Look-ups in named tables: a row name and a column name give one cell, copied from the table.

Table tivozi
,zimar,bar,nokel,tuf,gev,kuvon,gal,puzizet
gufeka,70,40,52,48,29,35,43,54
far,63,62,66,53,62,44,41,55
feg,68,85,76,44,59,41,40,41
dubo,50,53,49,54,48,74,41,48
kitas,53,55,51,48,40,40,76,35
kep,69,42,48,45,25,35,36,77
gotorol,56,51,73,57,61,29,67,35
dutok,47,45,39,57,56,60,61,44

What is the gal of kep in tivozi?
36
What is the tuf of gotorol in tivozi?
57
What is the gal of dutok in tivozi?
61
What is the puzizet of far in tivozi?
55
What is the gev of far in tivozi?
62
What is the zimar of dubo in tivozi?
50
What is the kuvon of far in tivozi?
44
What is the gal of gotorol in tivozi?
67
What is the tuf of dubo in tivozi?
54
What is the nokel of gotorol in tivozi?
73
What is the puzizet of dubo in tivozi?
48
What is the nokel of dutok in tivozi?
39
What is the puzizet of dutok in tivozi?
44
What is the gev of feg in tivozi?
59
What is the bar of gotorol in tivozi?
51
What is the bar of gufeka in tivozi?
40

kovu:
fields: rovom, non, rodeti, fupi, giguga, soz, nafolen, mub, faz, zodasu
luzut: [14.2, 7.3, 8.4, 22.6, 22.0, 6.5, 21.7, 10.1, 10.5, 9.8]
tel: [12.3, 18.0, 21.7, 0.9, -1.0, 38.5, -1.1, 8.0, 17.9, 18.9]
buv: [10.2, 24.3, 24.9, -1.5, -1.0, 27.7, -0.8, 18.9, 16.7, 17.9]
momapun: [-49.7, -32.8, 23.3, 22.9, 3.9, 46.2, -0.9, -40.7, -61.1, -61.9]
nas: [32.7, -25.6, -30.6, 57.8, 56.4, -25.7, 55.7, -17.0, 14.2, 10.3]

nas, soz: -25.7
buv, soz: 27.7
luzut, rovom: 14.2
luzut, fupi: 22.6
nas, nafolen: 55.7
momapun, nafolen: -0.9
nas, non: -25.6
luzut, giguga: 22.0
tel, soz: 38.5
Which row has the largest mub? buv

Table fal
|  | rudap | zezez | patuvam | gubedet | vimev | dobe | bado | zepi | dutu |
|---|---|---|---|---|---|---|---|---|---|
| rif | -8192 | -1926 | -1920 | -2083 | -2437 | -5519 | 1238 | -1718 | -1738 |
| mep | 3100 | -1786 | -2032 | -1395 | -1940 | 1707 | -5710 | -2427 | -2045 |
| pilefa | -3573 | -1893 | -2082 | -2080 | -3155 | 6494 | -756 | -1915 | -1861 |
| rosipo | -6712 | -1928 | -2010 | -2264 | -3128 | 3009 | 1021 | -1742 | -1777 |
| rodepup | 2474 | -1776 | -1925 | -1259 | -1281 | -5327 | -5958 | -2463 | -2031 |
| kaz | 2813 | -1774 | -1940 | -1270 | -1364 | -4140 | -6077 | -2475 | -2040 |

rodepup, patuvam => -1925
pilefa, vimev => -3155
rodepup, rudap => 2474
pilefa, rudap => -3573
kaz, patuvam => -1940
mep, patuvam => -2032
rodepup, vimev => -1281
rif, dutu => -1738
rif, zezez => -1926
mep, gubedet => -1395
rif, rudap => -8192
mep, dutu => -2045

kotep:
|  | fifid | bug | vigamo | fip | ris | daz | rolo | tak | latisik |
|---|---|---|---|---|---|---|---|---|---|
| bav | 30 | 33 | 210 | 144 | 73 | 156 | 100 | 126 | 116 |
| nel | 24 | 24 | 189 | 123 | 83 | 163 | 128 | 117 | 114 |
| dogumu | 106 | 120 | 137 | 117 | 111 | 93 | 93 | 105 | 114 |

dogumu, vigamo => 137
nel, latisik => 114
nel, ris => 83
dogumu, rolo => 93
bav, fip => 144
bav, latisik => 116
nel, daz => 163
nel, tak => 117
bav, daz => 156
bav, vigamo => 210
bav, rolo => 100
dogumu, fifid => 106
dogumu, latisik => 114
nel, bug => 24
bav, tak => 126

nasogo =
columns: nasu, mis, befaki, piz, sed, foge, gen
rokud: [5025, -7798, 2494, 2690, -663, 1548, -3158]
lavive: [-1310, 3953, 1660, 7564, 1051, -4635, -4143]
fop: [-2384, 2722, -312, -1533, 875, -334, 908]
fot: [-2175, 4602, -1293, 350, -1878, -3094, 1013]
lodufis: [-1233, 3960, 1341, 7145, 1152, -4113, -3921]

foge of fot: -3094
befaki of lodufis: 1341
piz of fot: 350
befaki of rokud: 2494
piz of fop: -1533
befaki of fop: -312
nasu of lodufis: -1233
piz of lodufis: 7145
mis of fop: 2722
foge of rokud: 1548
mis of fot: 4602
foge of lavive: -4635
mis of lavive: 3953
gen of rokud: -3158
mis of rokud: -7798
nasu of rokud: 5025
gen of lodufis: -3921
befaki of lavive: 1660

tosi =
fields: vebavu, gid, noful
navu: [681, -3101, 980]
fudu: [-1317, 863, -707]
ror: [-5141, 5495, -3762]
vem: [4434, -9339, 3196]
gugaveb: [-4304, 4242, -2953]
befa: [-3634, 2887, -3083]

gugaveb, vebavu: -4304
gugaveb, noful: -2953
fudu, noful: -707
befa, vebavu: -3634
fudu, gid: 863
navu, gid: -3101
navu, vebavu: 681
befa, noful: -3083
Row with the largest vebavu: vem

Table kisodi
|  | liv | sedito | pinu |
|---|---|---|---|
| fipeke | 128 | 146 | 176 |
| kog | 164 | 197 | 170 |
| kilebag | 60 | 138 | 215 |
| sasude | 163 | 182 | 197 |

liv of kilebag = 60
pinu of sasude = 197
liv of kog = 164
liv of fipeke = 128
pinu of kog = 170
sedito of sasude = 182
sedito of kog = 197
sedito of kilebag = 138
pinu of kilebag = 215

mer =
	pek	besuzo	sibili	renib	repazo	vene	bon	kede	nefafi	neki
rim	4.2	2.8	1.2	3.3	1.5	1.5	3.8	3.5	1.7	4.3
zilopid	-19.8	-30.8	25.8	-28.5	-3.6	33.4	-9.5	-23.7	-6.8	-17.3
daduk	5.5	3.2	0.9	4.3	-0.2	3.0	3.7	5.5	0.3	5.3
pabarib	0.6	-1.3	4.8	-1.0	2.0	5.5	2.9	-1.4	1.3	1.1
nolur	38.7	73.7	-72.2	71.6	-57.8	-30.8	-25.9	84.2	-50.4	22.2
befig	24.0	20.2	-25.1	24.9	-36.9	6.9	2.7	29.7	-35.8	19.5
fif	2.3	2.9	1.5	2.9	1.1	2.3	0.6	3.9	1.4	1.9
zeluku	2.3	-0.1	4.2	0.2	3.0	4.2	4.9	-0.8	2.5	3.2
tufi	10.9	27.3	-18.8	24.1	-1.9	-19.2	-5.6	25.4	1.1	6.4
mufak	4.0	2.6	1.6	3.1	1.2	2.8	3.6	3.3	1.3	4.2
lag	-73.2	-17.0	39.2	-38.4	82.4	-39.9	-60.9	-34.3	86.0	-74.8

tufi, repazo: -1.9
zilopid, pek: -19.8
lag, neki: -74.8
pabarib, nefafi: 1.3
daduk, vene: 3.0
fif, neki: 1.9
rim, repazo: 1.5
mufak, nefafi: 1.3
mufak, vene: 2.8
daduk, repazo: -0.2
daduk, pek: 5.5
zeluku, neki: 3.2
tufi, vene: -19.2
daduk, kede: 5.5
lag, nefafi: 86.0
rim, nefafi: 1.7
daduk, renib: 4.3
zilopid, renib: -28.5
pabarib, bon: 2.9
mufak, renib: 3.1

zize:
columns: rog, zub, git, par, pep, febosa, fumeko, gorora, gufeki
rus: [96, 99, 109, 145, 114, 138, 128, 140, 145]
lutof: [189, 70, 219, 112, 101, 30, 47, 66, 93]
bida: [141, 127, 151, 119, 151, 137, 113, 95, 124]
ruvepa: [147, 37, 165, 212, 63, 194, 134, 68, 151]
vit: [148, 179, 99, 119, 179, 136, 201, 159, 99]
zar: [147, 112, 163, 158, 114, 162, 114, 75, 131]
zer: [124, 111, 124, 122, 117, 112, 125, 161, 126]

pep of bida: 151
febosa of zer: 112
par of zer: 122
git of zer: 124
rog of rus: 96
fumeko of zar: 114
pep of zar: 114
pep of zer: 117
Which row has the largest gorora? zer

Table fiset
columns: buviga, ladadez
nutef: [118, 208]
feke: [165, 125]
rif: [208, 126]
gomaf: [197, 88]
tufogun: [171, 6]
tivimor: [149, 244]
batubem: [152, 38]
belogaz: [113, 48]

ladadez of feke is 125
buviga of tivimor is 149
ladadez of tufogun is 6
buviga of tufogun is 171
buviga of rif is 208
ladadez of nutef is 208
ladadez of tivimor is 244
buviga of batubem is 152
buviga of gomaf is 197
ladadez of rif is 126
buviga of feke is 165
ladadez of batubem is 38

mure =
         vamapeg    ror    gan  pabevar  tuges
mub       -23.50  49.76   8.83    31.85  32.78
tiz       -57.80  57.69   6.77    33.63  36.26
dipav      -3.37  28.87  31.50    27.34  29.51
pavobo      1.33  41.92  13.11    30.11  30.10
rutu       10.56  38.51  15.36    29.35  29.07
sufikil    -4.16  48.95   5.17    31.62  31.09
degi       -0.72  48.15   5.38    31.44  30.74
tol        -6.77  50.63   3.60    31.98  31.44

vamapeg of dipav = -3.37
ror of sufikil = 48.95
gan of pavobo = 13.11
vamapeg of tol = -6.77
ror of dipav = 28.87
pabevar of tiz = 33.63
tuges of dipav = 29.51
ror of degi = 48.15
Row with the largest vamapeg: rutu

Table lov
,giv,kosobot,vev,tidanu,safi,rarupa,sog,gise,rir
deleve,-1020,2660,-7259,-5851,-1145,1371,3191,6782,-3827
gosu,-70,-159,-2279,191,552,798,2140,2809,-3268
zav,940,722,-1547,-84,-112,176,2698,2710,-3082

What is the vev of zav in lov? -1547
What is the sog of gosu in lov? 2140
What is the safi of zav in lov? -112
What is the vev of gosu in lov? -2279
What is the giv of deleve in lov? -1020
What is the tidanu of deleve in lov? -5851
What is the gise of zav in lov? 2710
What is the rarupa of gosu in lov? 798
What is the sog of zav in lov? 2698
What is the rir of zav in lov? -3082
What is the sog of deleve in lov? 3191
What is the kosobot of zav in lov? 722
What is the giv of zav in lov? 940
What is the rir of gosu in lov? -3268
What is the safi of deleve in lov? -1145
What is the tidanu of gosu in lov? 191
What is the gise of deleve in lov? 6782
What is the kosobot of gosu in lov? -159
What is the rarupa of deleve in lov? 1371
What is the giv of gosu in lov? -70

